Each path below is one point turned by a fixed rotation once a step. After each direction that follows a path, write how fast that rotation turns it, in degrees a step (0 if it stays still).
Each turn is a multiple of 5 degrees from 10 to 175, or 0.
Each row of a path follows its step; steps can be skipped.
Rotation 1:
step 0: [ 88   3  -8  30  23  -2 -82  -8  -3  45  -8  32 -24  84 -13 -47  41 -20
   4  40 -27   6  -5  11  25  -6  32   2 -31 -21 -14 -16  36  67 -11  23
 -12  23  15  32 -39 -16  -8 -24   5 -16 -39 -28  32 -31  51 -51]
step 1: [ 55  60  -5  23 -12  51 -48  -9  52   3  -4  -8 -83 -38 -30 -25  20 -11
  -2  59  19  19  10 -13 -43  -6 -34  36  62  29 -64  11   5 -17  20   0
  48   9 -26  19 -11  11  31 -23  38 -30  -2 -72   6  16  26 -16]
step 2: [ 31 112 -27  -5   7 -16 -22 -37  20  -2 -28  70 -52  41 -47 -26   2  22
 -29  11   5  -3   2  41 -23  -8  -6 -55 -12 -21  10 -53  -2  35  39 -21
  14   9   3  15   0  28 -38  -7  25  90  -9 -30  25   3 -23  -5]
step 3: [ -2  43 -28  -2 -35  52 -54  -3 -23 -25  26  -9 -43   7 -47   5 -37 -11
 -52  16  -4 -52  15  -5   3 -21  -4 -17  -7  31  40 -15 -20  -2 -25 -82
   3   2 -52  19 -40 -21  59   0   8   3   4 -52  66 -12  62  59]
step 4: [  2  59 -78  -8  39  20 -39 -63 -15   8  36  40 -17   0  28  39   6  52
 -58 -22  17  14 -21  -2  -2 -39 -18  68 -27  14  46 -42 -14  31   5   9
 -23  17  10  26  12  34  23  19  47 -22 -64  -8  43 -32   8 -42]
step 5: [ 20 -26 -73  -8  57  51 -57 -13 -24 -24  -2   4 -51  36 -46 -33  -5 -46
 -33 -63  15 -30 -18  -2  14  26 -33   2 -18   3 -65 -39  17  -8 -56  21
  26  18   6  58   5 -40   6 -23 -25 -14   6 -44  47 -11  19 -29]
step 6: [ 59  24 -66   0  22   1  -3  27  50 -17 -44  42   4 -44  -2 -24  21  29
 -34  11 -35  20  -8 -47  -4 -39  -3   7   5  27 -69   2 -44 -23  54 -18
  46  13  30  51  10  10  48  21 -21  25 -65 -16  61 -41  22 -34]
step 7: [ 18  38 -46   7   3  21  -3  11  39  44  53  34 -65  29 -49  -3  13  35
 -13 -11 -60  18  11   1  12  13 -65 -76  59 -15 -15 -35   5   8 -43 -15
 -36  24  18  29 -13  27   3 -39 -74  23 -21 -38   9 -37  -6  17]
step 8: [-17  83 -25  12  22  20 -22   0   3 -40  11  18  15 -18  -5 -46  16  19
 -39  83 -13 -14 -14  14  62   5  16  23  51 -20  -6  43   3  68 -32 -45
 -10   0   9  54 -41  -2  67 -22   6  27  16  -2  37 -67  27 -13]
step 9: [ 40  54  -4 -27  23 -21 -32 -45 -23  37 -29  35 -81 -14  -2  14 -23  68
   9  10 -32 -19 -22  34  23  30 -26  43 -22  30   7 -31  43  38 -33 -33
  24  51  -7  23  17  10  43 -20 -17 -47 -12 -61 -53 -35  20 -16]
step 10: [  5  23   0  -7  38   6 -43 -14  61  34 -41  -5 -48 -49 -45  10   0 -14
 -54 -29  10  14 -11   3  36  36 -44   6 -26   9 -32  -1  -1  92 -19  -3
  59  -4  14  38 -41 -40 -11   9  68  39  13  -6  60 -13  42   9]
step 11: [  65   17  -27  -19   14    9  -32   35   46   -4  -12   52  -57   28
  -21    1    3  -12  -15   43  -33    3   43   17  -33  -12   14    8
  -69    4  -20  -52   -7   21   -5  -36    1  -45    2  -22  -19  -19
   -2  -32    0  -13 -104  -20    2  -50   77   -5]
Directions:
[ 13 -10   7   3  -4   2 -15   2  -3  29  -7  -5  -4  -2  -7   4  -9  10
  -2   1 -12  -1 -11   0   1  -4  12   2  14  -2   9  -1  -5   1   2   5
   5  -1 -12  -1   5  -7   5  31 -10   0  -4   5  12  -2  -8   8] : 115
[  1   0  -6 -12  -9  -3  -1  11  14  -8  -7   1  -4   2   4  10  -4 -11
 -13   2  -8  -2  18  -9  14   8  -3  -6  15 -16   4  -7 -10  -7  12 -11
  -1 -13 -12   6   3   1 -12   0  -1  14 -17  -5 -12   4  -9  10] : 80
[ 11  -8   9  -1 -12   5  -2 -10  -5  -6  -4  18  -3   2 -10  -4   6   6
 -20   0   2  -9  -5 -24  -7  -5  -4  -3  -3  -7   7 -12   1  -2  -6   3
   6 -18  -8 -19 -10   7   9  -7  12  -3   9   8  -1  11  -5 -11] : 35
[ 10   4   4  -4  -2  -7  12  -2   6  -2 -17   0   5 -16 -16  -3   4   2
  -2 -16   2   2  -1  -3  -6   7  -2 -19 -14  21 -11  -4  -1   1  10 -13
  20   4   3 -10  14  -1  -9   4  -4  11   7  -5   7  -3  -5  12] : 90
Rotation 2:
step 0: [ 80 -27 -34 -98  75 -17  -7  -8  18  30  38  51 -40  50 -37  11   0 -23
  32   4  27   1  -7  -6 -32  15  -7   9  11 -14 -23 -28  -1 -20 -13  -3
 -51  -4 -29  -9  14  -6 -16  31 -21   7 -41  70  13   8  -5 -11]
step 1: [ 43 -50   7  26  43  37  -5  43  12 -20  -1  13 -10  90 -27  -8 -28   3
   4  52 -35  -3  11   9   3 -15  -4 -22   7 -18  47 -94  15  12  10 -10
 -48 -24 -44   2  43  36   8   5  51 -62   2 -25  29  14   7 -16]
step 2: [  15   20    0   14   78   53  -21   40   28  -23   43  -11    0   45
   -1   13  -17   -7  -37  -31  -37   -5  -38 -105  -17   20   24   -5
  -11   32   30   -3   -5  -11  -38   -1   21  -25  -41  -11  -28   66
   26  -20   34   20  -24    2  -38    2  -49  -17]
step 3: [-13  16 -36 -51   2  22 -28  30  43  48  -1  41 -46  37   9  27 -25 -80
 -21  59 -10 -18 -12 -21 -13 -31   8  11  -3 -26  21  -6 -39  59   0 -47
  45  21  13 -16  22  47  -7  27  -9  15 -44  13   9 -35 -63  36]
step 4: [ 33 -17  -1 -45  53  26   4  59  33  14  27  39 -42  11  -8 -34  -6 -67
  25  13  -2  49  -5 -15 -22 -13 -66  18  50 -31  18 -53  38  12  21  51
  23 -28 -29  27 -36   7  12  18 -56 -11  39   9 -10  -9  27  39]
step 5: [ 17  -9  17   9  62  30  11  49   3 -14  13  15 -52  28  29   1 -51  11
  -5  30 -32   7 -36 -29 -37 -45  -2 -25 -10  10 -20 -12 -18 -23  -4 -39
 -70  56 -89  43  22   1 -36 -13 -12 -30  40  36 -12  50 -11  19]
step 6: [ 12   1 -23  31  84  27   1  25 -43  38  21  16 -52  50  -7  74   1 -41
 -46   7 -24  20 -59   4 -25  36   8  26  18 -19  12 -35 -52 -60  27  -2
  -3 -18   4   8  14 -11  27  -7  39 -17 -53  18  -5 -17 -34 -32]
step 7: [ 62  31 -14  -7  11  -9 -14  26  59  22  65  36   7  58  -4  51  -5 -55
 -48  34  23 -61  -6 -21  14   3 -45  -8  -2   4   8 -70  37  18 -44   2
  36  -1 -12  53  29  10  -8  44   9  11  -5 -15  12  19 -30 -31]
step 8: [-51 -72 -14 -32  54   2 -19  50  79 -17  30  -7 -36  -9  13 -25 -21 -16
  10  17 -63   9  -9 -41  -9 -17 -48  39 -55 -33  24 -55 -14 -18 -36  18
  15 -13   7  23   5  44 -24  16  10 -38   0 -44 -20  14 -25  25]
step 9: [-54  40 -14 -28  59  -9 -40   7  45 -13  38  33 -61  62  58 -23   0 -24
 -18  62 -22   6 -45 -35 -23  -6  -1 -13   5 -12 -14   8  41  -6  15   7
 -39  16 -32 -11   2  -9  45 -66 -13  -2 -28  42 -42 -22  -9  27]
step 10: [ 48   8 -28 -10  16  50 -34  32 -34  57  -8  52  -8  40  26  13 -50 -31
 -75  29 -24   7 -65  55   7 -35 -45  -3   0 -28  49   2  -8 -16  18 -19
  22   1 -27  26 -12 -28  39  -9   0 -33  32 -35 -20   6 -18  43]
step 11: [ 28 -10 -11   2  23 -26  43  41 -26  -2  81  11 -50   2   4  14 -42 -69
 -23 -37 -48 -15 -24 -17  11   7 -24  11 -46  23   5 -23  43 -64  11   5
  39  -3 -48  27  19  -6 -11  61 -45  11  33  35 -24  15 -41 -19]
Directions:
[  0 -10  -3  13  10 -15   5 -16   3  -2  -6   3  17  12  -4  -2   6 -17
  14  12  10  -3 -21   2  -7  -5  12  13  -8   4  -2   4  -9  -4  12  11
  -3  10  -1  -4   5   1  -5  -1  -3   9 -11   2  -4 -14  -8  14] : 120
[  1  17  -2   3   1  -8   0   3  15 -17  20  14   3   3 -10  -7  19   0
  -6 -13  11   0  -9   0  -7   2   0 -18   3  11  -8   6   3  -2   2  -4
 -10  -3  -1  -7  -5   1   6  13 -19   5  -1  10 -13   8  -2 -10] : 160
[ -4  19   0   5 -21  -1  14   0   8  10  -3  10 -10   9   0   2  -1  -7
  10   2  -1   7   5   9  -4 -13  -4  12  15   8   7  -1   3   1  -7  18
 -11  -4   1  -5   7  -3  15   2  13 -17 -18   6  -4  -8   6  -7] : 125
[ -6  -6  -9  -3   8  12   7   6   4  -1  12  -5  -7   2  14 -13   2  -4
  11   5  15   8 -12  13  -3   2  -4  12   5  -2  -6  24   8  15 -10 -13
   5  -3   6  -2  -2 -13   0  -4   1  -7   2   6   3  12  12  20] : 70
[-11   0  -2  -3   5   9  -8   1   9 -16 -14 -10 -11  -7   7  24 -10  -4
   8   1   3   4 -13 -14  12  -2  -1   1   3   6  -4  13 -10  -6   0  -7
  -8   9   9 -13   1  -1   5 -16   3   6  -2   8 -15  -1   2 -20] : 110
[ -1  11   5  -4  23  10   2 -16   0  16   5   5  -8 -18   0   6  14   7
  -4  -2 -13   2   6   8  -7  -2   8  -8  -7 -13 -14   8   6   5  -3  -9
  -3   5   9  -1  10   5   4  -6   1   0 -17   8   2 -21  -9   2] : 115
[  9  14  -8  -6  -1  -6 -21   1 -10  19   1   7  -1  12  -3   5  -4 -13
  13  -9   6  -6  -2   9   0  -3   8   2  -7  -4   5   5  -5   4 -13  -7
  18  -5  11   2   3  -6 -17   1 -11   0   5  -7 -16  -9  11 -16] : 100
